In the rows, zero is written as 128.
The rows of Y fall into several groups, which share some directions, and each row is roughly a mix of its group's hidden directions.
Y (144 x 11):
[[145 122 128 120 155  78 110 138 110  96 144]
 [116 110  87  83 130 102 131 135 133 144 147]
 [132 114  97 137 150  73 132 110 147 138 132]
 [139 119 142 179 106 119 139 122  94 135 102]
 [134 157 118 155 145 101 128 128  97 156  95]
 [150 158 146 171 132 111 120 100 119 145 106]
 [104  70 101 125 111 119 122 134 137 107 125]
 [123  87 145 135 104 115 142 145 124  80 132]
 [111 105 158 127 128 140 106 152 109  92 159]
 [178 109 141 133 131 120 157 167 138 131 121]
 [142 140 123 173 101 128 134 108 109 166 113]
 [167 177 130 112 139 133 136 135 154 144 142]
 [156 152 155 137 110 132 108 166 144 158 120]
 [ 96 152 119 149 139 143  79 115 118 134 107]
 [109 132 112 117 127 111 126  88 166 109 161]
 [116  96 108 138 117  72 116 114 119 119 141]
 [121 104 155 117 101  96 115 124 123 161 161]
 [ 80 131 125 110 106 146 139  99 138 122 160]
 [125  92 117 163 100 106 157 154 132 117 124]
 [129 138 134 118 114 122 180 147 129 100 163]
 [127  88 129 155 156 113 134 135 128 120 174]
 [133  92 141 106  98 132 134  91 147 149 106]
 [145 137 120 173 118 107 118  87 131 151 111]
 [103 131 108 141 133 151  82 152 156 128 108]
 [156 109 125 125 149 140  99 164 168 137 135]
 [128 146 134 104 100 166 115 132 175 133 120]
 [136 146 149 160 108 158 156 102 129 107 106]
 [129 128 101 107 135  79 149 111 127 120 162]
 [154 166 159 127 120 167 125 143 130 133 102]
 [103  98 133 139 134 123 142 137 114  88 170]
 [136 156 142 150 107 113 129 139  83 161 115]
 [117 110 133  97 142 163 101 169 118 119 141]
 [120 128 157 140  90 160 149 108 140 161 129]
 [135 125 121 110 141 164 105 179 106 123 119]
 [130 158 148 135 123  89 126  96 111 162 143]
 [131 101 105 100 144 101 131 139 142 107 170]
 [138 172 162 132  98 153 144 114 133 143 115]
 [142 125 129  74 145 145 105 138 119 115  97]
 [122 101 134  98 150 151 108 146 152 104 160]
 [100  94  92 156 124 129 154 150 146 124 137]
 [143 130 141 167 167 124  93 146 106 138 126]
 [ 93 103 100  92 118 128 108 130 132  94 125]
 [ 82 128 137  94 119 145 120 105 143  99 141]
 [145 143 114 164 120  96 121  88 133 143 103]
 [158 140 142 165 171 121 109 117 134 104 124]
 [129 143 104  89 151 118  95 122 161 109 131]
 [153  93 110  91 144 103 119 147 123 106 113]
 [136 125  82 110 141 100 100 127 133 136  92]
 [107 115  96 104 131 139  82 135 144 112 105]
 [ 97 125 125 129 111 155  97 140 110  97  93]
 [161 120 113 150 152  78 116 117 139 125 143]
 [147 156 104 136 123 131 120 120 107 158  80]
 [ 93 113 109 142 135 128 110  89 137 136 167]
 [127 115 117 159 158  76 145 130 132 113 140]
 [149 151 138 110 153 123 101 167 106  99 124]
 [139 140 102 141 120  99 127  96 133 166  95]
 [138 111  88 153 156  89 140 139 134 116 113]
 [ 93 106 127  81 114 137 143 133 150 106 139]
 [103 131  99  88 138 109 148 122 154 106 150]
 [126 118 141 135 125 105 124  77 170 136 145]
 [142 125 145 139 146 172 160 137 151  94 127]
 [112 148  98  92 157 130 106 129 144 113 159]
 [150 108  93 134  94 106 130 107 152 150 110]
 [107 152 126 180 134 113 147 116 100 146 121]
 [120 165 134 130 121 100 155  80 117 133 133]
 [101 100  93 140 125 118 141 115 132 135 175]
 [131 183 148 123 165 141 127 135 105 124 125]
 [139 143 112 168 110 133 145  98 145 130  89]
 [123 169 107 150 109 118 120 107 119 165 104]
 [122 116 152 163 143 155 117 116 103 132 170]
 [146 156 179 147 131 143 102 127 106 134 139]
 [161 120 146  93 114 153 136 130 166 134 151]
 [139 142 123 152 149  80 142  94 125 135 151]
 [154 160 161 113 124 116 129 105  91 128 106]
 [103  91 105 111 137 140 126 142 118  81 127]
 [ 98 109 111 170 130 116 145 139  92 112 118]
 [123 106 122 111 136 172 117 175 127 107 122]
 [136 139 112 156 132  80 136  87 128 144 132]
 [ 76 133 119 168 116 147 131 112 110 126 135]
 [149 153 156 122 154 145 140 171 105 117 135]
 [122 138 146 104 146 171 107 164 106 119 133]
 [152 138 170 158  99 152 130 118 124 153 116]
 [129  92  97 108 132 115 137 123 166 101 149]
 [114 141 158 100 111 159 137 146 102 110 159]
 [131 165 107  96 162 122  99 139 126 106 116]
 [105  94 139 126 124 142 130 166 125 100 164]
 [ 92 147 132 130  84 161 139 115 124 115 108]
 [126 100  85  90 137 105 119 136 146 143 141]
 [103  83 125 125 132 114 139 126 118  91 161]
 [142 115 168 133 134 120 174 150 120 130 101]
 [173 168 150 130 118 138 119 147 121 125 101]
 [164 154 150  87 135 129 100 108 132 137 118]
 [154 102 168 112 115 149 142 122 164 145 125]
 [128 150  89 169 115 115 113 146 135 134  98]
 [128  86  95 112 103  99 134 140 148 140 145]
 [ 81 103 113 127 127 115 128  86 142 120 145]
 [118 141 161 146  85 130 160 106 120 110 117]
 [121 105 102 145 141  83 142  93 130 117 145]
 [151 179 154 132 120 144 129 107 113 137 101]
 [106 111  96 127 154  91 136 102 116 122 156]
 [128 160 159 132  96 168 132 122 120 149 109]
 [145 130 104 114 165 134  83 156 128 124 145]
 [136 143  79 133 146  93 112 115 128 136  99]
 [145 113 101 164 148  94 144 119 148 103 115]
 [143 109 118 133 177  97  96 143 120 132 139]
 [108 143 157 159 104 171 117 139 113 118 117]
 [ 97 100  87 102 111 134 143 110 147 116 138]
 [154 134 127 163 163 108 111 143 104 143 102]
 [ 87 109 133 124  92 161 123 145 105 111 131]
 [109 113 114 130 134  93 152  86 160 133 136]
 [131 165 168 123 135 163 114 133  96 121 135]
 [135  98 105 139 141 120  84 128 123 152  93]
 [107 112  90 124 132 105 138  99 156 137 161]
 [105 133 122 127 148  86 138 117 138 138 177]
 [167 157 155 102 122 139 108 137 145 137 101]
 [132 137 142  85 117 167 109 161 127 129 108]
 [110 114 127 110  98 131 146  86 169 128 137]
 [116 143 109 148  96 130 129  89 113 132  87]
 [141 149 115 157 163 108 151 102 123  96 133]
 [ 92 118  95 106 158 135  97 118 134 134 152]
 [123 132 116 117 113  81 158  97 128 126 160]
 [ 83 122 150 129 107 164 114 113 107 112 144]
 [112  97 107 125 111  98  93 166 124 128 135]
 [133 157 106 121 172 105 125 115 100 101 127]
 [151 110 152 157 162 120 109 156 106 127 149]
 [108  99  90 112 151 114 110 144 110 135  96]
 [134 174 149 122 158 117 112 119  92 141 140]
 [163 132 174 150 135 149 113 151 112 132 113]
 [ 97 118 125 151 154 125  88 123  92 114 140]
 [ 91 110 133  99 130 142 115 124 142  92 162]
 [112 137 149 154  98 118 171 109 105 114 116]
 [115 115 168 146 125 141 116 161 106  99 152]
 [136 143 126 161 130 105 153  75 122 117 123]
 [148 115 111  95 100 141 143 139 143 115  84]
 [149 146 136 139 137  93 173 113 128 155 146]
 [121 163 130 130  96 156 130 108 126 134  83]
 [125 143 125 106 137 164 114 169  92 133 114]
 [132 143 122  93 158 134 134 133 114  86 162]
 [146 122 162 172 150 140 117 152 110 134 149]
 [118 170 162 129 142 158 111 128  99 112 125]
 [123 121 148 116 134 166 112 178 107 117 138]
 [142 136 159 123 111 177 132 153 151 145 113]
 [ 89  83 131 144 120 139 111  97 130 143 138]
 [103 138 147 135 136  95 146 121 118 127 181]]
In each list below, two rows fit none of the groups, and each other row fits one group, some only roughly. Which are they? Name them in the order they come.
- K_840: [142  79 114  98 142 120 120 154 138 106 147]
- K_802: [114 130  92 152 133  89 157  99 121 144 134]
- K_454: [156 150 143 163 145 107 152 108 149 145 149]
- K_504: [106 109 153 121 122 167 138 160 123 106 157]
- K_188: [139 137 125 109 154 132  92 160 102 121  91]
- K_311: [136 113  90 153 149  91 130 110 142 129 158]
- K_98: [140 168 145 130 128 157 137 144 104 162 102]
- K_130: [107 121 166  99  94 125 141  95 119 112 119]
- K_579: [ 99 122 140 105 139 158  95 145 113  96 148]
- K_568: [127 123 155  93  94 154 143 140 156 108 144]
- K_682: [ 91  81 102 154 116 115 115 119 127 131 137]
- K_652: [115 139 121 165 109 118 121  86 109 136  94]
- K_806: [174 146 148 138 147 116 148 166 111 118 129]

K_130, K_682
- K_966: [105  77 120 134 101 131 165 112 132 121 131]
- K_722: [103 126 143 152 137 117 133 104  76 118 153]
- K_886: [144  95 107 117 120  79 156 126 135 126 146]
- K_912: [149 166 124 124 147  91 120 101 119 161 127]
- K_243: [ 80 103  91 137 124 121 139 130 125 136 158]
- K_391: [113 152 107 102 106 149 133 110 160 140 163]
- K_586: [134 174 148  96 104 138 126  98 134 135 110]
- K_691: [161 122  95 137 132 113  99 123 148 165 109]
- K_329: [110 110  94  93 107 114 151 116 160 135 138]
- K_716: [170 158 110 132 156  98 120 139 128 131 102]

K_966, K_886
- K_288: [140 148 167 125 134 173 108 134 132 103 109]
- K_54: [141 143 147 142 106 157 151  98 152 156 105]
- K_733: [128 182 137 159 137 157 145 140 121 140 136]
- K_164: [164 144  90 118 129 114 106 141 142 156 103]
- K_526: [134 141 158 147 180 117 108 142 107 118 141]
- K_816: [120 109 129 112 150 128 137 166 120  90 165]
- K_881: [144 153 163 183 136 138 121 121 115 130 129]
- K_801: [128 147 134 140 107 103 186 109 142 125 129]
- K_363: [123 129 132 127  94 179 126 143 138 113  93]
- K_274: [115 108 116 144 113 108 170 103 153 150 148]
- K_198: [ 75 126 118 104 119 116 120 108 117 102 153]
- K_436: [153 160 110 158 143  88 124 108 130 143 113]
- K_473: [125 134 124  87 149 123  93 165 102 117 132]
- K_207: [156 128 115 129 174 106  89 140 138 123 115]

K_288, K_881
- K_878: [138 123  89 120 153 121 111 142 119 166  93]
- K_323: [146 110 100 151 152  83 121 155 129 142 118]
- K_911: [158 100 116 157 151  97 111 113 152 145 137]
- K_42: [132 138 120  96 162 168 107 157 120 112 125]
- K_277: [163 100 115 122 144  82 114 125 153 130 116]
- K_474: [101 139 142 137 151 165  96 156 125 104 116]
- K_483: [ 97  91 103 141 117 103 142  91 128 124 139]
- K_767: [119 100 147 127  95 171 116 161 131 134 117]
- K_953: [116 129 107 127 143 102 147 172  87 131 118]
- K_776: [131 144 146 167 143  92 115 112 111 153 152]
- K_952: [161 112 105 149 129  75 125 117 142 138 135]
- K_850: [154 162 126 125 113 146 136  97 137 157  93]
- K_365: [124  88 127 133 105 148 124 169 162 128 119]

K_474, K_776
- K_379: [136 179 139 117 133 146 117 122  90 118 103]
- K_637: [102 112 102 140 105 111 145  89 147 130 157]
- K_5: [ 98 134 120 101 120 151 117  89 150 158 111]
- K_60: [120 124 157 132  88 170 101 111 133 137 113]
- K_997: [105  95 110  93 138 163 113 143 128 113 150]
- K_910: [152 165 122 136 105 132 166 137 116 164 119]
- K_536: [145  98 107  97 143  84 147 140 130 113 138]
- K_152: [152 120 107 122 166 115  80 146 139 116 127]
- K_648: [108  99 165 121 110 124 141 121 113 116 172]
- K_155: [124  92 138 135 105 157 144 167 136 101 139]
- K_790: [147 152 122 180 154 118 136 108 116 128 107]
- K_249: [111 128 141 120 139 137 118 185  92 130 143]
- K_539: [ 99 107 106 112 137 117 102 169 112 117 151]
- K_983: [100  81 116 142 107 121 118 103 142 119 156]

K_997, K_790
- K_735: [117 134 166 158  91 146 129 104 105 130 112]
- K_839: [143 147 164 140 108 169 140 125 151 146 149]
- K_325: [145 138  96 154 153 111 126 110 129 138  82]
- K_359: [131 111 124 141 108 110 127 126 163 183 138]
- K_752: [163 134 131 156 154  93 112 121 125 129  93]
- K_934: [126 109 137 152 145  98 153 121 140 129 178]
- K_240: [132 150 163 170 147 144 114 142 105 132 104]
- K_199: [156 118 127 100 124 174 119 160 137 140 106]
- K_595: [107 108 115  76 127 132  98 138 142 116 106]
- K_233: [158 107 122 149 114 129  98 119 144 169 102]
- K_616: [132 122 143 105 125 131 103 176  97 136 156]
- K_523: [ 98 103 138 109 126 168 148 161 144 127 141]
- K_40: [138 112  88 128 154 111  84 142 120 131 107]
- K_441: [152 161 134 154 143  87 129 105 101 131 133]

K_199, K_523
- K_560: [137 166 176 151 121 128 151 129 122 144 147]
- K_398: [ 97  90 112  84 137 134 116 144 122 130 148]
- K_70: [153 135 120  77 104 131 146 111 152 128 106]
- K_472: [104 122 141 105  93 171 111 135 131  99 126]
- K_110: [ 88 124 122 121 147 100 106 108  97 105 146]
- K_339: [132 146 149 143  95 123 183 127 110 134 123]
- K_787: [151 159 122  93 112 129 128 109 163 146 101]
- K_217: [125 138 117  90 149 171 116 155 141 116 148]
- K_448: [111 172 149 121 123 141 126 108 105 165 108]
- K_140: [ 98 117 146 178 108 146 145 134 107 122 115]

K_217, K_140
- K_470: [125 110 124 148 170  90 119 132  99 126 153]
- K_935: [ 91 122 114 141 135 154 136 157 111  89 147]
- K_936: [113  99 103 153 166 114 100 128 100 123 136]
- K_316: [133 121 142 141 100 181 130 157 148 122 112]
- K_898: [102  98 122 144  94 140 145 119 161 140 100]
- K_924: [132  80 131 106 138 122 116 159 136  92 140]
- K_248: [148 172 147 110 157 126 113 145  97 113 131]
- K_362: [101 107 154 122 130 137 169 134 126 122 171]
- K_467: [108 106 116  95 105 100 164 124 132 103 139]
- K_302: [ 85 115 128 134 126 166 108 155 113 114 150]
- K_145: [130 106 131  70 115 127 130 129 124  90 140]
- K_353: [130 103 115 150 163 133 118 180 125 139 137]
- K_671: [116 114 158 123 138 174 115 159 134 104 146]

K_302, K_353
- K_899: [158 134 121 129 110 160 126 138 157 141  82]
- K_65: [109 111 143 144 134 143 117 111  74 103 143]
- K_211: [119 147 170 118 139 157 122 146 102 107 157]
- K_984: [154  94 125 105 150 106 120 166 146 120 144]
- K_394: [134 108 106 152 124  85 137 103  95 150 131]
- K_948: [143 143 149  93 108 141  96 140 106 127  93]
- K_345: [126 101 106 107 142 129 133 152 137  83 159]
- K_144: [134  96  95 125 114 107 119 117 161 164 114]
- K_2: [132  97 120  69 134 118 117 119 125 104 142]
- K_256: [136 150 121 106 116 106 126  74 140 155 137]
- K_133: [168 143 145 124 111 103 155 134 147 164 120]
- K_245: [148 149 151 169 161 106 137 116 113 122 106]

K_394, K_133
- K_461: [143  92 130 138 144 127 131 163 157 124 168]
- K_59: [104 115 144 169 113 150 104 144 102 141 107]
- K_521: [151  93 103 139 147  99 122 136 139 157 100]
- K_644: [138 127 125  93 158 134 109 167 113 111 159]
- K_747: [147 101 114 126 151  85 108 143 139 132 162]
- K_557: [114 120 135 135  81 134 175 111 134 147 134]
- K_759: [144 134 132 158 103 140 114 109 139 160  84]
- K_584: [115 147 164  98 100 157 161 136 129 126 128]
- K_475: [ 97 111 153 113 111 176 127 159 131 127 128]
- K_602: [154 136 174 146 110 146 150 132  94 127 117]
- K_923: [123 155 135  89 140 143 106 146 100 101 153]
- K_270: [123 104 116 118 128  82 146 138 130 116 173]
- K_541: [106 152 173 123 128 175 121 120 118 127 135]
- K_607: [133 123 129 178 107  94 150 111 136 138 107]

K_59, K_923
- K_56: [112  90 136 133 136 118 128 127 125 146 186]
- K_328: [141 121 126 163 171 109 106 160 130 141 141]
- K_961: [125 144 147 135  89 119 147  77 139 139 130]
- K_501: [149 140 150 167 116 121 116 112 104 127  86]
- K_832: [156 173 127 124 133 106 107 108 112 129  94]
- K_988: [135  98 126 154 121  96 142  94 157 146 110]
- K_414: [126 130  94  76 154 128 118 153 142 127 135]
- K_739: [118 157 134 117  90 139 138  97 118 162 103]
- K_389: [161 141 105 153 127  87 131  96 131 139 110]
- K_234: [161 154 109 109 163 109 122 152 132 131  98]
- K_775: [124 107 135  94 127 167 113 150 166 115 136]
- K_38: [139 100 138  87 133 128 100 165 123 103 123]
- K_109: [159 159 135 118 136 102 149  93 129 161 130]

K_56, K_775
